One turn moves every row onto another: examples first, then more rows asked:
q905: [-13  44 -27  31  -1  22  25 -31  -9  -5 -22 -24   1 -37   6  18 -13   3
  43  14  -5 -44 -40  -8  17  12   4  10  -8]
q605: [-14  51 -14   8   7  18   5 -18  -8  -5  -5   1 -11  13 -11  11   3   3
   9   9   7   9 -40  39  11  25  -3  -8  -7]
q557: [-11  23 -17  -1 -19 -14  26 -39 -17 -12 -17 -26   0 -27  24   7 -28   2
  18 -12 -10 -43 -17 -36  20  31  29   3   0]
q549: [ -5  25 -21   0 -20 -13  22 -49 -17 -13 -19 -17   0 -30  26  15 -25   4
  15 -15 -13 -48 -15 -27  13  28  24   0  -1]
q230: [ -8  42 -28  28  -1  38  32 -15 -14 -19 -17 -14  -9  -7 -12   1 -26  -8
  29  41  14  -8 -13 -19  13  35  20  -5 -12]
q463: [-14  33 -16 -19  -6 -20   4 -34 -16   6   0  -3   0  -3  18  19 -10  11
  -5 -18 -14  -8 -29  32  21  31   8   5   5]
q423: [-13  54 -11  -6   9   4   7  -4 -26   3  -2 -18  13  -6  12  15 -14   8
   7 -10 -15 -13 -47  24  18  23 -13   6   0]
q629: [ -5  44  -4 -18   3  -6  10 -15 -29 -19   4  -1  -6  17 -12   9 -21   3
 -14   2  -2  17 -30  13  21  34  19  -9   2]
q538: [ -4  38  -6 -17   0 -13   8 -21 -26 -15   4   2  -8  16 -12  11 -25   5
 -11   5  -5  17 -22  23  28  31  20  -2   4]
q849: [ -4  22 -30   2 -24  -1  30 -41   0 -34 -19   0 -27 -11  -5   7 -22  -9
   4  14  12 -10  -7 -22  12  44  48 -12   1]
q307: [-12  33 -12 -20  -9 -19   1 -36  -9   4  -3  -5  -6  -4  14  19  -4  14
  -8 -22  -9  -5 -33  26  22  32  10  -3   0]
q244: [  3  32 -20  -8 -21 -11  27 -44 -16 -11 -24 -13   2 -29  26  13 -25  -1
   6 -12  -8 -49 -23 -32  21  33  20   4  -5]
q429: [-14  37 -29  31  -7  21  20 -28   2   0 -23 -31  -4 -39   9  22 -10   0
  41  12   3 -44 -34  -7  18  20   9   8  -5]
q477: [ -1  44 -27  32   0  39  26 -26 -14 -21 -15  -8 -12  -6 -17  11 -24  -7
  28  43  15 -10 -10 -12  12  28  21 -10 -14]
q595: [-13  48  -9   9  10  11   8 -19 -17  -6   0   4 -10  18 -13  10  -2  -1
  13  13   6  10 -35  40  12  22   2  -2  -3]
q13: [-11  53 -11   1  10   2   9  -7 -23   0  -6 -12  10  -3  12  13 -15   5
  13  -6 -15 -12 -42  35  15  20 -14  13   2]
q381: [  5  27 -31  -6 -25   3  31 -50  -7 -23 -19  10 -22 -11  -6  10 -22  -4
  -4  19  13  -9 -11 -24  23  47  43 -10 -10]
q876: [  5  49 -21  26   0  38  30 -25 -15 -17 -19  -6  -9  -5 -21  11 -23 -10
  22  43  20 -12 -23 -19  23  29  17  -4 -17]
q155: [ -6  48 -22  27  -5  21  27 -36  -6   0 -27 -18   0 -31   9  18  -6  -2
  38  10   4 -50 -44 -12  18  17  -1  10 -14]
q592: [ -3  24 -33  -3 -22  -2  32 -47 -12 -35 -16   6 -22 -14  -7   7 -28  -1
   0  17   3  -7  -8 -24  16  42  48  -9  -4]

q381 -> q876
q557 -> q849
q605 -> q423
And these:
q595 -> q13
q592 -> q477

One turn moves every row onto another: examples first, then more rows asked:
q831: [  4   6  21 -53 -11 -15   4  14   4  56  -2  19   5 -22 -22]
q740: [ 12  -9 -10  -8 -29  -3   6  15  -5  23   4  20  13   2  -7]
q388: [ 17  18  33  -8 -10   6  18  22   9  48  21  37   9 -43 -25]
q145: [  2   3  20 -67 -17  16   9  17   8  38  17  25   0 -24 -12]
q328: [-21  21   8   5  -8  11  29  23  -7   6   8  19  -1  -8 -10]
q807: [ -5   6  23 -10 -14 -10  -5  19 -39  47  17  21  16 -17 -24]
q838: [ 24  -4  27 -26 -21   9  23   0 -11  48  36   9 -11 -19  -3]
q432: [ -1  14   2   3   9   8  30  20 -22  15  19  13  -8 -41 -11]
q206: [  0  10   3  11   7   7  19  12 -10  20  10   0 -25 -27 -22]
q650: [ -3   9  14  15  -5  11  23  18  -7  10  20  16 -12 -28 -38]
q404: [ -5   7  19 -68  -8  14   0  15   2  39  16  17  -6 -23 -12]
q25: [ 12  -7 -14 -11 -25  -5   9  16 -10  24   5  20  14  -3   1]
q902: [ -8  22  28  11 -10   8  32  17 -13  42   1  11 -11 -12 -17]
q99: [-10   7  19 -10 -10 -10 -11  17 -38  45  16  15  11 -13 -23]
q982: [ -5   3  18 -64 -14  15  -3  13  12  33  14  17  -9 -14 -19]
q159: [ -2   3  29 -62 -19  16   2  16   9  39  17  24  -3 -19 -25]
q772: [-17  22  10   3 -10  11  37  25 -10   9   9  24   4 -14  -6]
q264: [ -9   4  10 -55 -15 -12   3  21  11  23   7  30  17 -18 -24]
q211: [ -7   4  10 -36  -6   9   7   9 -20   8  50  13  -1 -20   1]
q548: [ 13  -3  21 -23 -14   8   3  -5  -6  41  31  -5 -26  -6 -10]
q643: [-10  25  23   8  -3   7  31  16 -18  43   0   7 -13 -15  -8]
q488: [-11   5   5 -58 -10 -13   1  21   9  23   6  27  15 -19 -18]
q573: [  8  23  -2 -23  10   4  16  23   3  27  18  28   8 -45  10]
q723: [ -4  -2  24 -27 -23  13   8  10  -8   5  52  21   2 -12 -22]
q749: [ -5  25   8 -12  19   1 -14  11   7  38  10   5 -19 -28 -12]
q517: [  0   5  21 -51 -11 -15  -1  12   7  54  -4  15   1 -17 -26]
q258: [  0  13  14  -2 -10   9  -5  18  31  15  17  27  -4 -18 -36]
q996: [ 13   8  15  11  -7  10  39  18 -12  27  16  18  -8 -38 -23]

q740 -> q807
q404 -> q982
q772 -> q643
And these:
q517 -> q264
q388 -> q573
q723 -> q838
q996 -> q432

One turn moves every row onto another: examples first, then more rows asked:
q579: [-26  18   2 -16 -22  16  37   7  -1 -45  23   9  15 -20 -14   9   4  -9
 -12]
q292: [-23 -17 -34  -9 -12   8  25  16   7 -24 -10  12  -2  -7 -17  10   0  -7
 -28]
q893: [ -9  17   6 -16 -16  11  43  -1  14   7   6  -5   4   3 -23   1  19  15
   6]
q939: [  3  -3 -30   7 -11  15  22 -25  -3   8  -2   6  23   5  11  18  -2  -6
 -18]
q659: [-28 -25  21   3  16 -12  20 -17   7 -19   2   9  14 -25   6  28 -13  -5
   6]
q816: [ -4   0  13  -7 -16  10  46  28  -8 -14   5  -3   0 -12 -19  18  15  18
  11]
q941: [-27 -23  14   0   3 -15  22 -21  19   4 -14  13   8 -16   1  16  -5   1
   5]
q212: [  0  23 -18  -9   3 -12  38   2  20  -4  24  -9  11 -27  -6  29   4 -16
  -1]
q661: [  6   3  13   0  -2  13  23 -21  -5 -16   7 -27  20  12  -7   2  10 -37
 -13]
q818: [ -3   0  -3  19   6  14  18 -22 -12 -36  15  -8   5  19   7  20   2  -9
 -19]
q726: [ -2  -5  16   1  -4   2  25 -27   0  -5  18 -28  17   6   4  14   0 -39
 -13]
q771: [-35  -6  23  -6  -8 -11  26 -13  11   6   0  18   9 -23   6  12 -17  -6
 -11]
q580: [ -9  -3 -13  -2 -11   9  48  33  -7 -25   3   8  13 -30 -21   9  -7  11
   0]
q207: [  8   5  -3 -13  -9  22  15  -9  16  -4   5  -6  28  -3   8   6 -18 -12
 -40]
q118: [ -3   5  -7 -14   5  -3  22  30  -1   3  11 -30  16 -21  -4   6 -18 -17
   2]
q760: [  3   1 -10  16   9  12  55   2  12  -3   9  -7   3 -14 -19  -2   6   4
  18]
q677: [ -5  -3 -15   0   3 -11  13 -31  14 -14   7 -26  28  -5  20  23 -11 -16
  -7]
q780: [-22 -25  -3 -10   1   6  25 -19 -12 -10  -8 -25  24  19   2   7  -4  -8
 -33]
q431: [-12   8 -13 -10 -14  -7  29  17  -8 -28   8   8  14 -15 -29  23  11  17
  18]
q944: [  0   9 -14  -3 -15   1  39  16  18 -22   4   5   9 -26 -37   7  -2   6
  13]
q340: [-10 -13 -16 -11  10   4  10  12  -7 -38   6  -5  30  -8 -31   5  -1   1
  19]
q698: [-11  -5  -2 -16   5  14  26  -9 -19 -11  -6 -21  34  15   2   1   2  -6
 -37]
q102: [ -4 -14  -1 -27  -8  10   3  25  -3 -11  -1  -6  26 -10   2  16   7  15
  17]
q925: [-43 -16  25 -16  -4  -6  15 -12   5 -10  -9   7  17 -12 -11   6 -24  -4
  -9]
q721: [-16 -18 -22 -14  -2  10  20  -6   6 -26  -5  -4  -1  12 -26  40  18  10
   1]
q795: [  4 -13   5 -13 -14  13  34  35   4 -20  -9 -10  13 -25 -23   7   1   4
  14]
q465: [-33 -23  29   7   6   3  36 -25   8 -21   1   9   5 -16 -14  19 -13 -14
  -1]
q20: [-10 -10  -4   1 -20  30  40  18   7 -35   4  12   4 -31  15  13   3  -2
  -7]
q452: [-22 -16  -5  -5 -16  29  44   8  -3 -12 -13 -18 -16  12 -21  12   3  -2
 -10]
q411: [ -6  10  10 -16 -26   5  32  19  10 -40   4  -3   4 -20 -20  22  14   8
  13]
q330: [ -3  -4   4  -9  -4   6  16 -12  14  -4  17 -16  25  -5  13  10 -28 -21
 -38]
q397: [ -7  11  12 -17  -9  14  28  12  -3 -25  26 -27   8 -20   4  42  -4 -21
   6]
q473: [-11 -19 -24   5 -13   5  25 -30   3   9   0   3  15  11   3  15  -6 -13
 -27]
q318: [-37 -12  30  -5  10  -8  32 -21  -3  -1   2  -5  18 -12 -19   9 -19 -10
   6]
q174: [-16 -18  -3  10  -1   7  16 -29  -1 -30  13  -7   2  20   7  27  -4  -8
 -28]
q987: [  6   4 -21   7   1   4  10 -29  12 -28  -3 -21  24  -2  20  20  -4 -10
  -1]

q659 -> q465
q340 -> q579
q397 -> q452
And these:
q207 -> q939
q174 -> q726
q795 -> q580

One turn moves every row onto another: examples first, then more rows asked:
q619: [  5 -14   6   9  12 -19   8   2  -7 -23  26  -2  11  20  14   3   4   8
  44  -9  -1 -13   2]
q524: [  4   6  18 -17 -25 -29 -15  -1  -5  -6 -17 -24  16  12  -6   2   2   4
   1 -10  17   1  37]
q11: [ -5  16 -31   1  -7  -7  -3   1   4   1 -18  -5   8  -8   7 -18  31   7
  -2  10  10  -1 -19]
q390: [ 19  11  -4 -22  -6  -7  -2  -3 -19  -7 -26  -3 -11  21   8  -7  -5  13
 -37 -13   3 -21   7]
q297: [ 26  19 -34   9  -1 -17   5  -9   2  10 -19 -17  10  -7  13  -7  18  11
  -8   3  13 -17   4]
q907: [ 11   7 -22  21 -24 -16 -10 -23   5  -5 -22  -8  11   8  10 -19  25  12
   1  -4   9  -1   2]
q154: [  8   1   3 -16 -22 -11  -8  -3 -18 -14 -25   5 -13  27   3 -18   1  19
 -31 -10   2  -7   0]
q900: [-19  -5   9  17  22  -8  19  16  -1 -14  24 -20  19  22  -5 -17   4   9
  21  17  15 -22   0]
q806: [ -1  13  -5 -25  -8  -2   1  12 -22  -5 -23  -1 -14  18   3 -15   2  13
 -38  -7   3  -7  -7]
q632: [-17  10   7 -29 -13  -7 -10   8  -8 -20 -10  -1  16   1 -17  12  17 -10
   3 -12  10   5   6]
q352: [-20  -8  10   9  23  -8  23  13   3  -9  23 -18  24  26   0 -14   4  14
  18  13   8 -20  -8]
q156: [ -7   0   4  -2  26 -12  10   3   8   1  13 -34  16  26  34  -5 -13   7
  30   3   2 -24  12]
q783: [  1 -16   9   7  11 -17  11  -5  -2 -19  23  -5  19  28  19   1   2  12
  40 -12  -7 -11  -2]
q405: [ 12  11   3 -33   5 -21   1  10  -2  -6  -9 -13  20  -4 -22  11   5   3
 -14   9  23 -25  22]
q803: [ -8   2   1  -1  25 -11   2   8   6  -6  12 -31  10  21  33  -5 -13   1
  36   6   8 -25  18]
q192: [ -3 -18 -16   6  16  -2  15 -15   5 -18  -9 -24  -7  34   5 -13  -7  -6
 -28  -4   6 -19  33]
q450: [-12 -33 -15 -25  -1 -18  -5  -3   9 -23  -9   1 -19  22  23 -21   1   6
   3   2  -5   7  14]
q80: [  1 -21 -23  -8  16 -15  34  21 -19  -8  10  -6 -16   8  -1  -4   7   7
 -17  -9  -3   7   6]

q390 -> q806
q297 -> q11
And these:
q619 -> q803
q524 -> q405
q192 -> q80
q156 -> q352

One turn moves every row onto another: examples first, then more rows asked:
q482: [  8  13  15  20  11  20  14 -13  -7   5  -6  22   2   5  14  21]
q378: [  0  23   4  20   4  24   1 -17  -3  13 -16  16   9  -7  14  -7]
q372: [ 20  -3 -11 -15   3  15  17 -16  11  -4 -15  27  -7  -6  -8   4]
q165: [-23  -1  12 -29 -23  -7  -7  10   4  16  -2   0  -6 -16   4   7]
q742: [ -2 -12 -21  -2  -7 -12   0   6   5  -9   5 -16 -19  -5 -25   0]
q133: [  2   9   2   8  11  40  12   1  19  -7 -12  15  -7  -3  10 -13]
q360: [  3   7  17   1  -5  13   1  20 -25  17  17   8 -11  17  25   4]
q160: [-19  11  22   8  -6  -5 -25   3  16  -8  16  -5  -6   4 -14  22]
q106: [  3   3  28   5  13  -3 -17 -21  14   1  -5   7   4   8  24   5]
q108: [-25  12  20  -1  -8  -1 -15  16  11 -11  19  -6  -4   0  -6  28]
q399: [  1  -5   0 -12  -8  -7   9  38  -4  17 -12  -9  10 -18 -14  -4]
q199: [ 17 -16   3  -2  14  11  -8  20   4  -3  -3  14  29   4 -19 -22]
q200: [ 18 -15  -2   1  20  20   3  10   9  -8  -8  17  21   2 -13 -23]
q798: [-28  -4   7  10   4  10   7  21 -17   6  12 -17  -7  -3  22  10]
q586: [-30  -5   6  16  -2   9   6  19 -19   8   9 -14  -6  -3  22   6]
q830: [ -5 -13   3  -8  -6   5   5  36  -3  22 -13  -2  11 -18  -8 -16]
q185: [ -4   1  32  -6   4  -6 -29 -13  13   2   2   7  10   6  20   3]
q37: [-31 -16 -20 -10 -12  18   5  16  -8  -7  12   2  -7 -10  -5  -8]
q204: [ 12  -4  27  13   9   2 -22  -3  13 -13  12  11   8  17 -24   1]
q114: [ -7   6  10  16  -7   5  -1  30 -11   2  12   0  11   0 -37  13]
q846: [-22   0  19 -20 -15  -9 -16   6   8  20  -5  -4  -3 -16  17   4]
q966: [ -3  -1   3  16   1   9  -7  30   1  -4  10   1  14  -1 -41   1]
q46: [ 31  10  -2  14  12   0  15 -14   2   4 -17  14   1  -1  -6  15]
q275: [ -9   2   3  18  -6 -17  -4  -5 -25  18   8 -18  -7  -2 -12  14]
q552: [ -8   2  -1  24 -10 -21  -6  -3 -20  14   3 -19  -9  -2  -8  11]
q825: [  0   1 -17 -25  -2  20  -3  24 -11  -6  22  16   1   9  11  -5]
q231: [  3 -19  25 -18   1   8  -6   8   4  17 -13  14  12  -3  18 -24]
q722: [  0 -15  18 -11   6  17   0  -4   1  16 -15  21  13  -3  23 -21]
q510: [ 24  17  -2   1  -2 -20 -13   4 -18  12  13  -4  -4  15   5  12]
q988: [ 25  -2 -10 -20 -11  -2  -4  10  -1  -2  15   8 -22  15 -20  -3]
q198: [  1 -11 -20  -6   1 -13   3   9   3  -6   8 -22 -17  -6 -25   3]
q956: [  8  16 -13   1   1  22  -3 -24  16  -6 -12  21   0  -7 -14 -11]
q509: [-29 -17 -17 -17 -10  18   5  11 -12  -2  16   3  -8 -11  -9  -5]
q333: [ 0  3  0 -8 11 32 16 -9  8 -9 -5 29  0 -4 20 12]
q647: [ 17  -2  16  15  12   5 -15 -19  13 -12   5  15   7  15 -23  -2]
q137: [ 22  18   7  18   8   8   4 -17  19   5 -21   1 -13  -2   1  -4]

q133 -> q956
q846 -> q830
And these:
q165 -> q399
q509 -> q198
q742 -> q552
q372 -> q46
q510 -> q360
q199 -> q204
q722 -> q200

One turn moves every row onto another: examples first, then more rows asked:
q733: [-48   6 -17  -6  -5  -6   6  19  -4   1  14   0   0  -7  13 -25   1]
q611: [-17  17 -12 -19  -5 -12  24 -21  -1   7 -23  -4  -3   4 -33 -21  13]
q28: [-39 -16  -8 -20  -8 -13  22  -9   9  14  -5  -3   5  19 -14  15  20]
q970: [-13 -21 -10 -17   9   1  10  24   9  21  15  -2   3   5 -28   4   0]
q249: [-18  23 -27  -6  16 -18   6 -26   4  20  -4 -32   2 -16  -4 -27   8]
q799: [-12   5  -9  10  -5 -23  10 -14   9  35 -33   1  -8   8  14   7  -2]
q428: [-17 -16  -9  -7  25 -10  -3  -4  -3  -4  -5  28  32  13   1 -18  12]
q564: [ -3 -17  13  18   2 -18  -7   6  -5  -5 -18 -14  26  -4  -4 -12  15]
q180: [-22  -7 -29   8  33 -26   2  -6  -9  20 -19 -23  32  11  -3 -12 -16]
q971: [-46  13 -18  27  18  -7  15  13  31  13   3 -10  10   4 -10 -26  11]
q912: [-26   1 -43 -22   8 -10 -12   0   5  -6  -6 -25  12   2  13 -13  12]
q408: [ -8  18 -16   0   4 -40  17  21   2  36  13   0   7  -1 -13 -20  -8]
q691: [ 10  -5 -14  13  -4  -9   9  15 -10  30 -11 -20  12   1 -27   3  18]
q189: [-14 -15  -8  26  29 -20  10   5  20  31 -23   0  -5   9   2 -38  12]
q454: [-13 -10  -6  -5  30 -13  27  -1  10   6 -12  20 -10   6  23 -13  22]

q691 -> q189
q454 -> q912
And these:
q611 -> q564
q428 -> q733
q180 -> q408

